128 stands for zero in the data rows.
Here is a table of points, one per row:
[142 170 155 100 102 102 128 139 160 135 105 150 154 110 133 176 149  93 131 143 128 163 175 120 101  73 109 138 108 109 145 118 113 109 177  77 134 109 116 126 111 129 138 161 124 133 111 103  94 121 136 127 148  88 116 177 148 133]
[117 114  93  78 118  77 104 150 100 107 189 107 107 117 105 115 106 103 112 134 156 199 155 116 117 126 116 155 220 143 148 114 144 153 111 181 114 105  99 137 124 112 158  80 184 121 102 108  98 133 142 132  96 155 145 114 140 219]
[146 123 148 132 149 108 152 120 118 116 121 106 214 132 153 164 172 107 133 120 112 146 181 152 140 144 128 132 147 124  94 160  96 124 125 136 117 112 112 131  70 109  83 159 121 151 137 151 107  91  84  97 112 136 142 105 113 109]
[ 84 131  88 171 155 172 134 133 143 169 107 144 144 109 115 122 101  86 111  89 153 104 108 199 107 139 132 107 100 132 169 132 109 120 102 120 170 154  84 138  80 103  65  96 143 128 153 104 168 212 196 155 124 130 102 104 111 165]
[ 98 125 127  96 170  87 137 144 158 120 132 144 122 180 143  97 141 143 120  65 163  79 105  94 130 151 124 127 194 132 155 104 125 115  96 133 156 129 182 140  79  67 194 114 145 102 129  51 133 125 165 127 125 106 124 125 183 146]
[106  98 104 118 160 183 114 134  70 157 159 134 123  64 147 130 110 103 118  88 130 101 102 157 104 132 120  92 165 121 135 113 116 111 137 110 172 124 255 148 101 175 122 127 138 127  84 133 135 168 138 114 111 124 130 107 145 163]
[ 83 174 141 140 124  74  97 121 134 130 127 182 200 119  72  96  70 134 115 200 128  96 147 107 176  87 144 174 125 196 117 179 105 117 162  81 144 122 199 120 130  88 152  94 133 177 186 164 150 107  54 110 109  84  89 132  82 123]
[132 106 121 118 150 103 156 145 245 131 134 131 131 127 123 124 113 160  91  93 107 118 128 126 120 123 121  78 128 108 108  77 126 100 145 145  97  85 165 123 121 216 135  98 122 108 122 239 253 142 148  91 101  98 112 121  92 145]
[113  89 188 110 113 159 139 120 128 120 135 143 133 110 105 120 185  87 148 143 108 152 137 134 167 127 157 103 121 123 150 107 134 135 162  95  83 104 125 112 140 168 122 112 118 139 226  54 124 114 106  83 147 142 121 134 128 123]
[165 111  95  99 128 105 117 121 117 102 131 105 140 125 148  91 107 104 113 135 133 116 212 136 122 105 127 100 148  87 126 104 126 108 109 105 127 255 146 128 193 143 105  85 106  98 154 119 111 128 118 105  91 161 130 170 158 124]
[152 132 132 172 152 116 160 113 127 145  89 103  78 131 183 182 109 148 115 170 121 154 143 123 152  85 198  72 105  85  97 223 156 144 132  89 115 107 110  98 158  75 247  87 100 113  85  94 139 125 127  59 163 131 180 105  88 128]
[114 116 111 108 118 116  83 110 117  83 108 128 199 139 132 136 123 112 126  98 118 137 123  97 187 157 138 110 128 143 143 172 126 135 196 104 151 129  75 115 136 199 131 124 138 159  94 150 112 114 147  93 179  96 119 145 128 101]
[ 98 129 153 169 128 148 125 125 109 118  98 145 130 135 121 132 127 127  75 211 105 142 165 133 158 127 127 165 126 140  90 102 195  86 121 133 108 116 129  73 102 113 123 134 121 129  69 101 138 140 129 117 153 130 168 198 118  95]
[142  98 128 101 107 114 122 106 134  95 127 252 137 113 161 164 173  74 117 253 133 112  90 117 124 138  90  96 125 101 120 125 107  87 109 139 111 123 129  99 152 117 107 175 121 121 158 177  82 117 158 179 168 165 102  87 117 127]
[ 94  85 160 125 138  87 105 122 119 152 255 153 123 126 222 122 128 160 243 116 112 111  83 160 161  79  96  72 121  89  78 107 100 177 141  86 130 139  64  86 105 121  94 173 123 126 131 107 131 121 110 255 126 141 158 193  46 111]
[ 97  97 141  78  85 164 232 168 206 174 106 101  93 116 104 109 125 174 118  86 149  95  97  94 108 107  71 230 152 145  94 157  94  79 143 133 126 130 100 109 114 195 171 112 122 157  94 162 192 137 100 116 189 136 105 104  90 142]
[112  91 134 103 125 100 115 173 170 104  90 157 122 145 108 136  89 118 124  71 195 121 117 233 115 140 125 153  77  80 104 131  98 200  89 144 141 104 199 105 103 210 134 110 123  94 130 185 152 162 113  90 132 121 116 125 127 138]
[119 114 130 140  88 127 142  98 127 215 159 150  92 117 101 139 133 172  87 174  90 104 122 188 102 164  91 117 133 103 130 117 114 255 117  90 167 126 118 154 117 127  99 115 129 106 120 140 170  97 204 135 111 108  82  92 149  78]
[115  99 109 153  76 168 135 169  99 167 161 122 110 230 150 104 137 150 104  86 164 128 171  83 123 153 133  85  96 139 175  92 107 108  95 136 174  97 121 130 160  79 146 131 198 103 115 127 110 135  82 104 101 109 131 121 140 176]
[ 97 127 101 104 184 109 144 119 109 206 107  82 137 150 112 104 130 147 115 133 191 115 112 161 140  90 114 106  94 104 165 116 110 138 110 188 123 123 200 102 106 232 110 127 116 129 117 138 119 140 173 135  95 113  99 105 119 131]
[136 139 108 139 114  98 134 101 125 115 119 194 126 109 172 105 122 141 110 127 123 130  89 133 149 131 137 177 112  96 161 134 132 136 180 160 102 129 111 125 134 105  80 201  84 162 132 103 145 123  79  68 129 124 153 138 149 131]
[160 228  74  90 107 134 121 114  90 119 166  94 152  84 143  48 143 113 130 102 127 163 166 116 124 149 132 186  95 136  82 121 155 120 129  90 123  76 133  95 143 109 130 151  90 105 206 155 126 122 167 134 138 146 166 164 132 113]
[130 161 113 136 129  96 132 140 136 126 100 130 127 128  57 142 192 134 107  66 103 159 105 123 124  97 160  77  98 119 110 109 181 142 148 127 140 136 139 146 131  84 124 175 128 173 128 139 109  99 105 114 182 192 141 155  97 120]
[130 152 103 190 103 153 121 124 135 124 131  89  95 227 137  93  93 108 197 233 128 160  95  86  84 100 162  75 153 118 110 131 110 117  98 119 134  93 114 203 119 137  89  84 139 111  97 112 156 110  94 127 127 203 126 115 241 109]
[168 135  98 145 153 124 117 104 110 101 169 114 116 185  82 126 106  74 127  83 121 121 157 139 106 127 176 228 235  96 157  81 131 116 102 141 132 107  98 155 226 120 120  97 120 109 101 124  89 128 124 175  99 132 120 144  86 146]
[114 119 106 128 110 141 108 126 125 110  77 135 115 138 133 171 163 121 110 144 102 131 114 121 110 136 136 154 116 180 120 155 151 110 163 141 149 133 110 110 106 162 141 132  93 113 198 114 121  64 111 164  87 113 179 147 108 136]
[113 163 177 176 139 148 116 122  84  98 104 175 120 143 166 134 195  89 122  83 104 137 101 137 172  85  96 154 123 149  99 129 118 136 167 103  84 151 102 130 125 123 117 114 137 121 118 195 101 125 152 117 116 123 124  98 150 124]
[124 119 138 137 252 117 106 174 135 161 149  85 100 103  95 122 132 108 123 157 160  98  86 115 119 201  63 142 120  92 178 142 126 132 124  94 173 128 151 125 123 127  54 101 142 116 115 112 128 160 128 125 132 109 140 109 131 162]
[128 158 172 120 134 111 130  69 103 175 116 155 148 134 117 164  72 100 134  84 110 114 129 116 132 142 115 114 113 178 122 102 138 129 137 132  94 145  99 124 120 149 152 142  99 147 165 163  95 114  90 115 190 105 171 121 153 126]
[111 114 109 104 127 249 245 118 157 106  75 154 135  97  99 163 104 252 168 169 102 113 115  77 122 127 114 102 128 105 129 107 106 255 103 103 119 116 125 132 114  88  69 109 121 112 113 140  96 140 157 179 117 100 109 111 137 128]
[150 126 132  56 138 137 100 115 124 139 106 137 125 112 168 140 149 116 159 118 100 150 122 112 131 121 130 179  70 215 138 147 159 117  89  95 115 110 123 150 155 126 127 150 114 157 116 132 113 117 143  88  64 159 134 196 105 105]
[164 169 138 146  88 140 114  96 141 109 127  85 132 105 193 153 179 135 105 139 148  99 120 148 112 120 118 131 148 134 135 125 173 127 126 127 120 113 109 128 100 125 138  81 124 162 173 130  86 142  80 100 158 117 110 171 101 104]
[ 99 194 153 101 111 136  81 123 118 114 107 145 167  92 132 189 162 170 110 133  93 121 105 136 176 133  97  92 137  68 119 125  97  88  98 136 125 125  95 135 171 152 126 162 129 155 173 114 129 122 115 142 127 159 150 106 138 116]
[148 113 148 140 111  95 122 137 133  87 104  59 142 139 182 155  97 130  97 142 110 120 128 120 141  74 114 166 106 174 120 109 175 128 154 123 125 107 141 129 157 117  81 188 140 143 179  99 123 130 151 119 157 134 145  81 118 116]
[146 140 116 102 156 159 133 145  62  98 141 103 115 185 103 135 118  88 133 127 191 120 124  78 119 156  79 103 140 126 131 105 113 142 130 181 131 134 137 184 112  89 202 140 140 116 111  76 212 154 128 138 111 107 101 129  88 141]
[161 129 158 160  85 115 142 114 128 106 119 158 136 129  93 134 111 132 123  70 135 120 136 100 140 132  92  75 138 125 100 231 179  89 156 135 105 108 138 134 136 148  81 142 132 156 159 113  96 131 163 130 104 115 155 162 128 105]
[167  90 117 101 137 120 139 136  94 141 120 113 120 183 120  98 101 141 109 142  98 133 126 112 108 147 178 136  84  82 156 139 130  95 127 137 135  97  78 191 107  94 203  97 162 115 116 123 139 175  85 208  99 169 107 104 228 116]
[122 125 124  97 144 119  79 182 101 166 120 116  96 150 109  98 118 138 170 137 124 111 131  99 105 160 195 158 168 111  75 102 131 112 125 228 144 141 108 161 121 113 136 136 184  98 128 107  86 187 143  87 111  85 103 120 112 166]
[188 124 111 125 175 135  94  98 128 123 107 107  92 119 140  93  88 123 105  82 136 243 148 130  79 149 157 147 207 131 143 121 107 104  90 121 103 221 151  83 198 116  98 149 181 103 147 103 121  96  99 175 113 127  77 151 124 116]
[129  82  94 255  89  76 127 121 126 106  69  91 114  67 126 115 110 157 255 151 120 127 161  96 117 181  95 122  95 125 164  77 108 121 103 126 135 129 136 144 140 121 222 125 124 108  97 118 115 111 131 152 101 203 100 114 168 112]
[102 120 135 140 130 223 141 161 207  84 255 104 116 106  70 141 123 154  97 102  94 110 100 101  93 104 139 189  62 165 117 192 101  92 107 206 110 133 119 104  97 127 184 159 103 138  94 138 118  95 150  92 163  93  98  87 126 116]
[172 146 152 136 115 107 121 125 121 103 100 130 153  88  94  78 175 118 103 157 134 112 120 154 124 103 164 121 135 212 104 137 149 147 105 103 107 126  91 118 137 164 138 199 122 132  83 109 122 145  96 145 121  95 172 124 134 127]
[137 148 161 126  90 100 117 113 116 129 109 123  89  97 153 170 155 134 131 112 135 133 183  84 156 139 218 124 100 164 130 157 151 122 148 153 114 113 149 104 126  94  80  69  93 132  59 118 162 109 119 155 187 150 153 105 120 106]
[105 107 137  78 127 180 150 143 143 143 103  95 111 119 107 103  96 153 160 163 141 112  98 255 134 170 101  71 138 128 187  99 110 111 143 128 152 125 132 146 130  65 105 116 108 126 105 189 127 103 192 134 117  95 125 116 138 111]
Along one direction, these points spread out more than along any other. Where along it does each point below lie, from 0 to 99? 50 is the average, and the first point above lies past it. One standard deviation of the points above along it is 16.
[148 113 148 140 111  95 122 137 133  87 104  59 142 139 182 155  97 130  97 142 110 120 128 120 141  74 114 166 106 174 120 109 175 128 154 123 125 107 141 129 157 117  81 188 140 143 179  99 123 130 151 119 157 134 145  81 118 116] 66
[150 126 132  56 138 137 100 115 124 139 106 137 125 112 168 140 149 116 159 118 100 150 122 112 131 121 130 179  70 215 138 147 159 117  89  95 115 110 123 150 155 126 127 150 114 157 116 132 113 117 143  88  64 159 134 196 105 105] 67
[115  99 109 153  76 168 135 169  99 167 161 122 110 230 150 104 137 150 104  86 164 128 171  83 123 153 133  85  96 139 175  92 107 108  95 136 174  97 121 130 160  79 146 131 198 103 115 127 110 135  82 104 101 109 131 121 140 176] 31
[146 123 148 132 149 108 152 120 118 116 121 106 214 132 153 164 172 107 133 120 112 146 181 152 140 144 128 132 147 124  94 160  96 124 125 136 117 112 112 131  70 109  83 159 121 151 137 151 107  91  84  97 112 136 142 105 113 109] 66
[160 228  74  90 107 134 121 114  90 119 166  94 152  84 143  48 143 113 130 102 127 163 166 116 124 149 132 186  95 136  82 121 155 120 129  90 123  76 133  95 143 109 130 151  90 105 206 155 126 122 167 134 138 146 166 164 132 113] 67
[113  89 188 110 113 159 139 120 128 120 135 143 133 110 105 120 185  87 148 143 108 152 137 134 167 127 157 103 121 123 150 107 134 135 162  95  83 104 125 112 140 168 122 112 118 139 226  54 124 114 106  83 147 142 121 134 128 123] 66
[130 152 103 190 103 153 121 124 135 124 131  89  95 227 137  93  93 108 197 233 128 160  95  86  84 100 162  75 153 118 110 131 110 117  98 119 134  93 114 203 119 137  89  84 139 111  97 112 156 110  94 127 127 203 126 115 241 109] 36
[119 114 130 140  88 127 142  98 127 215 159 150  92 117 101 139 133 172  87 174  90 104 122 188 102 164  91 117 133 103 130 117 114 255 117  90 167 126 118 154 117 127  99 115 129 106 120 140 170  97 204 135 111 108  82  92 149  78] 33
[128 158 172 120 134 111 130  69 103 175 116 155 148 134 117 164  72 100 134  84 110 114 129 116 132 142 115 114 113 178 122 102 138 129 137 132  94 145  99 124 120 149 152 142  99 147 165 163  95 114  90 115 190 105 171 121 153 126] 66
[142 170 155 100 102 102 128 139 160 135 105 150 154 110 133 176 149  93 131 143 128 163 175 120 101  73 109 138 108 109 145 118 113 109 177  77 134 109 116 126 111 129 138 161 124 133 111 103  94 121 136 127 148  88 116 177 148 133] 66
[188 124 111 125 175 135  94  98 128 123 107 107  92 119 140  93  88 123 105  82 136 243 148 130  79 149 157 147 207 131 143 121 107 104  90 121 103 221 151  83 198 116  98 149 181 103 147 103 121  96  99 175 113 127  77 151 124 116] 44
[122 125 124  97 144 119  79 182 101 166 120 116  96 150 109  98 118 138 170 137 124 111 131  99 105 160 195 158 168 111  75 102 131 112 125 228 144 141 108 161 121 113 136 136 184  98 128 107  86 187 143  87 111  85 103 120 112 166] 31
[111 114 109 104 127 249 245 118 157 106  75 154 135  97  99 163 104 252 168 169 102 113 115  77 122 127 114 102 128 105 129 107 106 255 103 103 119 116 125 132 114  88  69 109 121 112 113 140  96 140 157 179 117 100 109 111 137 128] 36
[132 106 121 118 150 103 156 145 245 131 134 131 131 127 123 124 113 160  91  93 107 118 128 126 120 123 121  78 128 108 108  77 126 100 145 145  97  85 165 123 121 216 135  98 122 108 122 239 253 142 148  91 101  98 112 121  92 145] 36
